Families of rows that turns and mirrors carry onto each other, the same ones carrying the whole set onto itself: the rest of each named row's family, in list order:
4 families of 8 rows:
Raf: [ 12 -15   0  -7   2   0  19   0  -3  -7  -8 -13  -4  -1   8 -10  -3   3]
mil: [  9  -1   0   3  -5   3  10  -4  13  -6   5 -17  -4  -8  11  -8  18   2]
Fubo: [  9  -5   4   2  -4   1   9  -5   5  -9   5 -20  -8 -14  13  -9  21   1]
Gola: [  3   1 -13 -11  -5  -1  11  -1  -4  -7  -3  -5  -1   5   6 -16  14   8]
rel: [ -1  -2 -14  -9   0   0   7   1  -4  -8  -4  -2   7   4  11 -15  14   8]
kege: [ 10  -5   2   0  -7   3   6  -2   9  -9   6 -16  -7  -9  11  -9  21   0]
zit: [-13   3  -5  -1  -2  -1  -8  10  -2   7   8 -10  -3 -10  12  -8  16   2]
vot: [  3 -11   2  -1   4   2   1  -2 -12   1  -6 -21  -2  -4   9  -5   6  21]
Bokil: [ -2 -13  15  -2   1  -2   3   5   0   4   8 -19 -11 -13  15   0   1  -6]
lovif: [  3 -11  12   7   4  -4   4   4  -2   0   7 -20  -9  -9  12   2  -1  -9]
rupam: [  1 -15   2   1   0   0  -1   1  -5  -1  -3 -16  -5  -7  13  -7   7  24]
fepov: [-11  -7   0  -7   7  -6   4   6 -17   7  -3  -5  -1   2  10  -4  -8   2]
mobi: [ -9 -12   1  -8   4  -2   0   9 -14   5  -1  -7  -5   7   7  -1  -6   4]
bas: [  7   1   0   1  -4  -2  11  -4   6  -8   5 -16  -3 -13  14 -13  20  -2]
sosi: [ -9 -10   1 -10   5  -4   0   8 -20   3  -1  -2  -3   1   9  -5  -4   1]
dute: [ 12 -14   7  -6   2  -1  17  -5  -5 -10  -4  -9  -4   3   9  -6  -2   1]
gegu: [  4 -11   6   1   3   0   0   2 -10   1  -3 -18  -2  -7  14  -7  11  23]
Zag: [-11   0  -4   2  -2  -7 -10   7  -1   8   7 -10   0  -6  11  -7  17   0]
Buvi: [-12  -6  -2  -8   4  -5   2  10 -13   5  -2  -5  -1   8   8  -6  -6   1]
gogod: [ -1   3   0  -8   0  -1  12   4  -2  -2   7  -4  -1  -1   9  -7   6 -21]
Risin: [-12   1  -3   1  -3  -5 -10   3  -3   5   8 -11  -2  -3  11  -8  21   5]
sor: [  2   3 -13  -5  -2   0   7   0  -8  -7  -3  -2   3   5   6 -14  13   9]
goz: [  1 -10  -1   1  -1   3  -2  -5  -7   3  -2 -23  -4  -9  12  -5   8  20]
dev: [ -5   0  -4  -8  -4  -3  11   2   2  -4   6  -2  -6   0   8  -6   3 -20]
suvi: [ -3  -2   2  -8   0  -6  12  10  -1  -7   6   0  -4   2   9  -9   6 -18]
kituk: [ -5   0  -1  -5  -4  -6  10   6   4  -5   9  -4  -7  -1  12  -9   9 -19]
Nunam: [ -5   0 -11 -14  -4   0   8   1  -6  -4  -3  -3   1   4   8 -17  15  11]
vuna: [  0  -9  16   1  -1  -2   2   3  -3   5   8 -17 -14 -11  10   2   0  -5]
Bunir: [  9 -12   4  -7   2   0  21   2  -5  -9  -5 -13  -6  -3  10  -6  -6  -3]
bivo: [ -5 -13  14   4   4  -3   0   6  -4   3   7 -20  -8 -10  15   2   1  -6]
viga: [-14   5   1   1  -2  -4  -8   5  -6   4  12 -11  -3  -5  12  -4  17   0]
zap: [ 10 -11   6  -9   2   4  20  -3  -6 -11  -3 -11  -7  -1  10  -6  -3   3]

Which other rows belong to the same family as goz? Raf, lovif, mobi, bas, suvi, Nunam, viga
Which other rows belong to the same family as dev? kege, Bokil, fepov, gegu, Zag, sor, zap
Which other rows belong to the same family as dute? mil, rel, zit, rupam, sosi, gogod, vuna

Families of rows that turns and mirrors carry onto each other, the same ones carrying the whole set onto itself: the rest of each named row's family, in list order:
5 families of 6 rows:
sos: [  1   8   7   2   9 -16  -2   2   1   5  -7  -2]
kosip: [10 -8  0 12 -8  6 12  3 -2  1 -7 11]
Vonob: [  2   7   6  15  -9   3   4  -7  10  -1 -10  -3]
Pode: [ -3 -11   0  -4 -10   8   5   6  -4  -8   0  -1]
bef: [  5   4   4   5   8 -12  -5   7  -7   9  -1   5]
Tel: [ 3 -4 -3 10 -9  3  8  8 -6  2 -2 17]
ranan: [-11  -4  -1   1  -4 -10  -5  10 -11  -6   2  -1]
dira: [  3   1  13   8   3  -9  -2  -8  -3  -3 -16  -7]
lasu: [  2 -10   7   9  -2  -5   1  -4   0  -8  -9 -14]
pono: [ -5   5  -2   6 -11   2  12   7   2  -1  -6  17]
sobor: [-11  14  -2   7 -12  -1  -2   7   0   0   0   9]
Podop: [ 4  2  2 14 -6  2 11  0 -1  5 -7 17]
Tas: [  9  -4   5   1   7 -11  -1   4   1   1  -8 -11]
diza: [-11  10   9  10   1 -12  -1  -6  -1   0  -8   2]
Disa: [-8  2  1 -8 -3 -1 -6 10 -7  0  4  0]
Dos: [11 -5  2  4  6 -9 -4  9 -8  5 -1 -2]
Zifel: [-15   8   5   0  -7   2   4   0  -2   0  -2  13]
saka: [  3   1   2  11 -10   4  15  -2   8  -2 -12   9]
puva: [ -1  15   5  11 -11   4   3  -3   3   0 -13  10]
vusi: [ -8   9   7   2   1 -13  -6   4 -11  -2  -7   6]
Loka: [-5 12 12  2  2 -3 -2 -7  4  5 -6 -1]
luf: [  2  -8  -4   5 -13   6  13   9   2  -5  -7   7]
kes: [  2  -7  -5   6 -15   6   0   9   1  -8  -1  -6]
bafa: [ 10  -3   2   9 -15  10   4   2   2  -7 -13  -3]
kegiz: [  1   0   1  -4   5 -14  -5  12  -5   2  -2  -3]
Bemus: [  2  -9   3  -1  -2  -7  -5   8 -12  -8  -7  -7]
kegu: [ -2   5  -4   2 -16   5  -1  13  -6  -5  -4   9]
fazu: [ -1  -1  11   6  -4   7   9 -11   6  -2 -11  -1]
Zemis: [  6  -7   7  -2  -1   3  -1  -2   1  -3  -4 -14]
Lifen: [ 13   0   7   9   9 -10  -2   0  -3   8  -7  -1]

Which other rows belong to the same family as fazu? Pode, Disa, Zifel, Loka, Zemis
Which other rows belong to the same family as Dos? kosip, bef, Tel, Podop, Lifen
Which other rows belong to the same family as ranan? Vonob, lasu, sobor, diza, kes

Families of rows that turns and mirrors carry onto each other, the same ones carrying the whole set onto itself: the rest of each named row's family, in list order:
9 families of 3 rows:
pemaf: [ -7  10  -9   5  -6  -4  12  10 -21   3   8   4  -5   0  -3   9   0   4
  -5 -16   3  -6  -1  -6  -1  -2   4   3   8   3]
solik: [ -6  12  12   6   1   9   9  -8  -1  -3  -4 -13  -8  -7  -3  11  -3  -2
  -1   6  13   6 -10  -6   7  11  17  -3  -8   0]
kudek: [ -5   9 -12  -2  -8  -2  12   9 -24   1   7   2   0   6  -5   8  -7   0
  -8 -10   1  -4  -3  -6   3  -2  -2   6   1  -2]
Pazu: [ -5  10 -10   2  -6  -2   6   8 -16   4   4   5   3   4  -6   3  -4   3
  -7 -16   7  -3   1   2  -2  -7   4   0  10   3]
Veza: [ -6   8  12   3   1   8   4  -8   2  -7  -5  -8  -9  -1   1   9  -5  -4
  -1  -4  17   7  -7   1   9  18  14   1 -10  -3]
Tiz: [  1  -8  11  -1   5   1  13  -7 -14   3   0  -6   4  -6  -7  13   6   1
  13   5  -3 -14   1   9  14  15  -7  11   6  11]
Rof: [  4  -3  14  -9   2   3   9  -7  -8   2   5 -11   6  -2 -10   6   4  -2
  12   1 -10  -9   3  14  10  10  -6   5   9   8]
Tuku: [  8  -3  12  -6   5   3   9  -5 -13   3  -5 -12   7  -5  -4  13   2   3
  13   4  -8  -9   5  16   8  15  -4   6   7   6]
lofi: [ -7  16  11   5   0   7   0  -7  -1   1  -2 -13 -13  -9  -1   8  -1  -3
   7  -4  11   6  -3  -5   3  14  17  -4  -8   1]
sanos: [ -6   8  -9  -3  -4   3  11  12 -22   3   1   9   3   0  -6   4  -4   9
  -7 -13   2  -3  -1  -2  -2   1   7   1  11   1]
Vedo: [ -7  10   6   1   4   2   1  -7   0  -3  -5 -13  -7  -8   2   5 -10  -3
   2  -3  14   6 -13  -1   8  16  16  -3  -8   0]
gur: [  6   1  11  -1   4   4  12  -8 -10   6   1  -7   0  -7  -7  11   7   0
  13   3 -10 -13   5   6   6  16  -6  13   9   4]
livef: [ -7   8 -10   5  -8  -3  19   7 -22   3   0   1  -2   2  -9   9  -1   6
  -4 -12   6   2   0   0   2  -6   4   0   7   3]
Movab: [  1   9 -11   1  -1  -3  12   9 -20   4   4   5   6   4  -8   5  -5   6
 -10  -9   2   2  -4  -4  -1  -3   5   3   6   1]
runiv: [ -8   9  10   2   1   7  -1  -4   2 -10  -3 -11  -6  -7  -2  10 -10 -10
   1  -4  10   5  -3  -2   6  11  13  -3 -13  -1]
tiv: [  6  -7  10  -2   7   6   3  -6 -11   4   0  -6   6  -6  -9   7   2  -1
   9   0  -7 -14   7   9   4  15  -8   9   8   7]
kul: [ -5   9 -10  -2  -9  -2  12  16 -20   1   3   3   7   5  -9   5   1  -2
  -6  -9   1  -4  -5  -5  -2   0   3  -3   5   0]
semor: [  5  -6  10  -7   1   7   6 -11 -10   3   2  -9   5  -5  -4  10   5   6
  12   0  -7  -8   3  12   9  19  -6  10  10   3]
Punov: [-10  12  10  -3   2   8   1  -8  -8  -6   0 -15 -12  -7  -1   4  -8  -5
   5  -4  12   7  -5  -3   8  10  14  -4 -11  -1]
Biki: [ -8   9  -6  -5  -8  -1  16   7 -18   3   4   5   2   4  -7  10  -5   4
  -9 -14  -2  -8   4  -5  -3  -5   7   4   4   3]
kibe: [  2  -4  13 -14   0   5  11  -8 -11   4  -3 -10   4  -8  -8   9   2   0
  13   1 -10 -15   7   6   3  18  -5   7   4   6]
Zunon: [-11  14  10  -5  -4   6   2  -9   2   5   0 -12  -8  -5   0   8  -6  -4
   0  -6  11   2  -8  -5   4  14  15  -2 -13   1]
divo: [ -3  12  11   3  -2  11  -5  -5   2   0  -5 -15  -7  -9   0   7  -5  -6
  -1   0  14   5  -8  -2   0  15  10  -6  -6  -1]
met: [  5   3  14  -9   4   6  13  -5 -14   3   1 -10   4   2  -5   6   3  -2
  16  10  -8 -13   5  10   8  14  -3  10   6   4]
Rubam: [  4  -8  13  -9   3   5  11  -6 -15  -1   2  -9   4  -2  -8   9   9   4
   8  -1  -4  -8   3  14  10  16  -6   6  12   8]
Zisi: [ -4  11   8   2   0   8  -3  -5   2  -1  -3  -7  -7  -4   2   9  -8   0
   1  -2  16   6  -6  -1   5  15  20   3 -10  -4]
sov: [ -6  10  -7   1  -5   3  14  14 -19  -2   1   9   4  10  -9   5   0   6
  -8 -12   6   1   1  -6   2   2   8   0   8   4]

Which other rows belong to the same family as sov? Veza, Rubam
Which other rows belong to the same family as solik? Tiz, livef
Which other rows belong to the same family as Rof? runiv, kul
Which other rows belong to the same family as tiv? Pazu, divo
Which other rows belong to the same family as sanos? semor, Zisi
Which other rows belong to the same family as kibe? Biki, Zunon

